128 stands for zero in the data rows.
Two rows play each game, the first against the second. How much does the first row win by? 20 is about a draw, 40 a big win and 0 a big loss. Wins can go round in a circle: one row can beat a second, the second a third and the third the first. Each row has two weighted sums of its numbers, A and B, taken from their middle values. A row wins by its A times the other's B, less its B times the other's A.
[118 112 178 112 110 106 120 118 186 114]
[118 135 138 124 125 196 114 121 116 114] 29
[118 116 170 116  92 105 171 119 121 114]
[118 121 113 107 117 110 255 118 255 114] 18
[118 121 123 122 189 105 113 120 120 231]
[118 125 139 118 110 187 115 120 119 114] 26
[118 113 113 113 125 109 158 118 156 114]
[118 104 110 109 117 111 255 117 255 114] 23
[118 139 110 115 110 133 122 120 121 114]
[118  98 114 106 224 108 203 115 119 114] 18
[118 115 122 118 120 117 123 121 117 114]
[118 121 145 116 124 193 121 120 118 114] 19
[118 104 157 110 110 130 125 119 118 114]
[118 114 202 115 124 111 213 120 118 114] 20
[146 109 111 148 119 107 115 117 117 114]
[118 109 151 111 128 143 123 119 119 114] 20
[118 161 114 112 125 187 123 119 118 114]
[118 135 113 107  92 173 117 116 123 114] 18
[118 115 108 160 124 134 123 120 116 114]
[118 113 113 220 193 109 119 119 114 114] 18
[118 110 149 112 123 138 127 120 120 114]
[118 125 213 119 120 111 117 120 223 114] 19
[118 118 108 114 120 111 136 117 138 114]
[118  99 105 157 129 110 147 117 117 114] 20
[118 153 142 114 102 105 116 118 121 114]
[215 116 118 115 103 108 112 228 117 114] 29
[118 121 174 115 109 108 118 119 116 149]
[118 172 167 114 116 107 125 120 120 114] 13
[118 107 112 193 118 110 186 119 116 114]
[118 108 110 206 123 108 194 119 123 114] 18
[118 222 113 118 115 109 126 255 118 114]
[122  94 133 103 120 107 124 116 116 114] 16
[118 114 109 116 146 109 122 120 120 194]
[118 112 110 111 151 109 120 118 119 181] 19
[118  93 171 101 117 109 117 115 120 167]
[118 126 104 119 172 109 117 120 117 222] 15
[118 111 215 112 118 105 208 118 116 114]
[118 101 126 108 123 154 121 118 122 114] 19
[207 113 112 116 213 107 126 121 120 114]
[118 183 112 111 116 108 114 117 115 221] 28
[118 109 118 114 105 255 129 255 121 114]
[118 124 113 113 107 129 117 119 117 114] 16
[118 115 113 114 132 133 115 118 121 114]
[118 112 107 145 132 110 142 120 119 114] 20
[118 122 167 112 121 109 121 119 110 114]
[118 159 114 121 119 175 115 121 114 114] 16
[223 108 110 112 135 108 127 195 122 114]
[118  96 158 107 115 159 118 117 119 114] 21
[118 104 166 107 102 108 117 116 116 114]
[118 107 236 109 107 109 114 116 116 237] 25
[118 255 255 118 114 110 115 120 115 114]
[118 147 116 116 113 106 116 119 116 161] 26
[118 123 106 131 126 108 109 118 131 114]
[118 221 110 107 117 108 125 249 115 114] 16
[118 105 112 205 117 107 191 117 115 114]
[118 115 109 227 193 108 126 121 121 114] 13
[118 108 115 108 168 107 123 118 115 221]
[138 136 115 160 113 109 116 122 116 114] 18
[118 142 111 219 207 107 124 123 116 114]
[118 102 138 108 100 196 121 117 116 114] 22
[118 132 124 124 109 151 116 122 115 114]
[118 120 124 121 122 157 116 120 121 114] 19
[118 119 107 206 200 110 127 120 115 114]
[255 125 116 120 114 109 125 255 120 114] 18
[118  96 111 107 214 108 123 117 121 195]
[118 205 111 115 103 110 116 119 118 255] 11
[118 160 114 113 105 167 123 120 119 114]
[118 123 149 120 122 164 126 122 121 114] 18
[118 113 111 112 238 109 209 119 119 114]
[118 108 150 110 112 130 116 117 115 114] 21
[127 108 139 112 120 110 117 118 120 114]
[118 109 110 112 219 107 121 118 118 190] 21
[118 116 110 123 127 115 129 120 116 114]
[118 113 115 215 233 108 116 118 118 114] 21
[118  98 122 105 124 160 129 118 120 114]
[118 137 228 127 123 107 121 123 196 114] 11
[118 115 112 215 114 109 195 121 122 114]
[119 123 121 120 117 108 116 120 119 114] 22
[118 112 125 112 104 138 125 119 120 114]
[118 133 110 119 125 109 118 120 196 215] 18
[118 112 109 173 182 109 121 118 120 114]
[118 147 105 115 112 192 115 118 119 114] 21
[118 104 109 109 117 107 155 119 146 114]
[118 104 114 107 119 136 121 117 117 114] 20
[118 199 112 112 122 107 120 232 117 114]
[118  99 107 113 121 119 106 114 117 114] 18
[118 131 114 116 235 113 205 119 115 114]
[118 129 114 113 119 176 118 118 119 114] 15
[118 141 112 114 107 183 122 119 123 114]
[118 200 114 115 109 109 112 118 115 201] 27
[233 126 115 119 118 108 109 191 119 114]
[118 144 121 118 119 143 121 121 121 114] 19
[118 112 119 113 121 107 219 119 241 114]
[118 127 118 127 110 118 113 120 117 114] 16
[118 226 113 122 121 109 121 122 112 188]
[118 145 112 111 116 125 127 119 119 114] 13
[118  86 114 104 116 142 128 117 119 114]
[118 178 115 119 113 107 115 120 119 166] 22
[118 129 107 109 134 120 125 118 120 114]
[118 102 117 114 125 115 127 119 120 114] 20
[118 128 118 106 115 158 129 118 118 114]
[201 112 117 225 114 107 118 119 120 114] 12
[118 115 113 121 110 108 122 118 119 114]
[118 119 115 106 113 108 116 116 119 144] 21
[118 138 111 113 109 110 111 117 121 152]
[118 195 241 109 118 107 121 117 119 114] 17
[118 255 108 106 122 109 125 251 119 114]
[118 102 115 109 108 112 119 117 122 115] 19
[162 111 118 188 117 109 120 120 119 114]
[118 120 111 131 107 122 124 121 116 114] 21
[118 100 108 235 219 107 121 118 121 114]
[118 100 114 207 215 105 115 117 121 114] 18
[118 173 109 112 122 181 117 118 123 114]
[118 116 104 206 206 111 122 119 119 114] 20
[118 126 110 120 184 108 128 122 118 201]
[164 110 117 113 100 185 121 119 116 114] 23
[118 218 110 123 108 110 119 122 118 189]
[254 107 116 110 126 108 112 193 120 114] 22
[196 125 116 218 105 109 120 120 115 114]
[118 105 141 108 111 195 121 117 118 114] 20
[118  86 147 102 108 156 124 116 118 114]
[118 104 112 106 116 104 215 116 219 114] 15
[118 108 113 112 127 138 119 118 118 114]
[118 111 119 230 175 106 125 120 120 114] 19
[196 120 106 214 120 109 119 119 117 114]
[219 118 116 117 198 107 122 120 118 114] 30
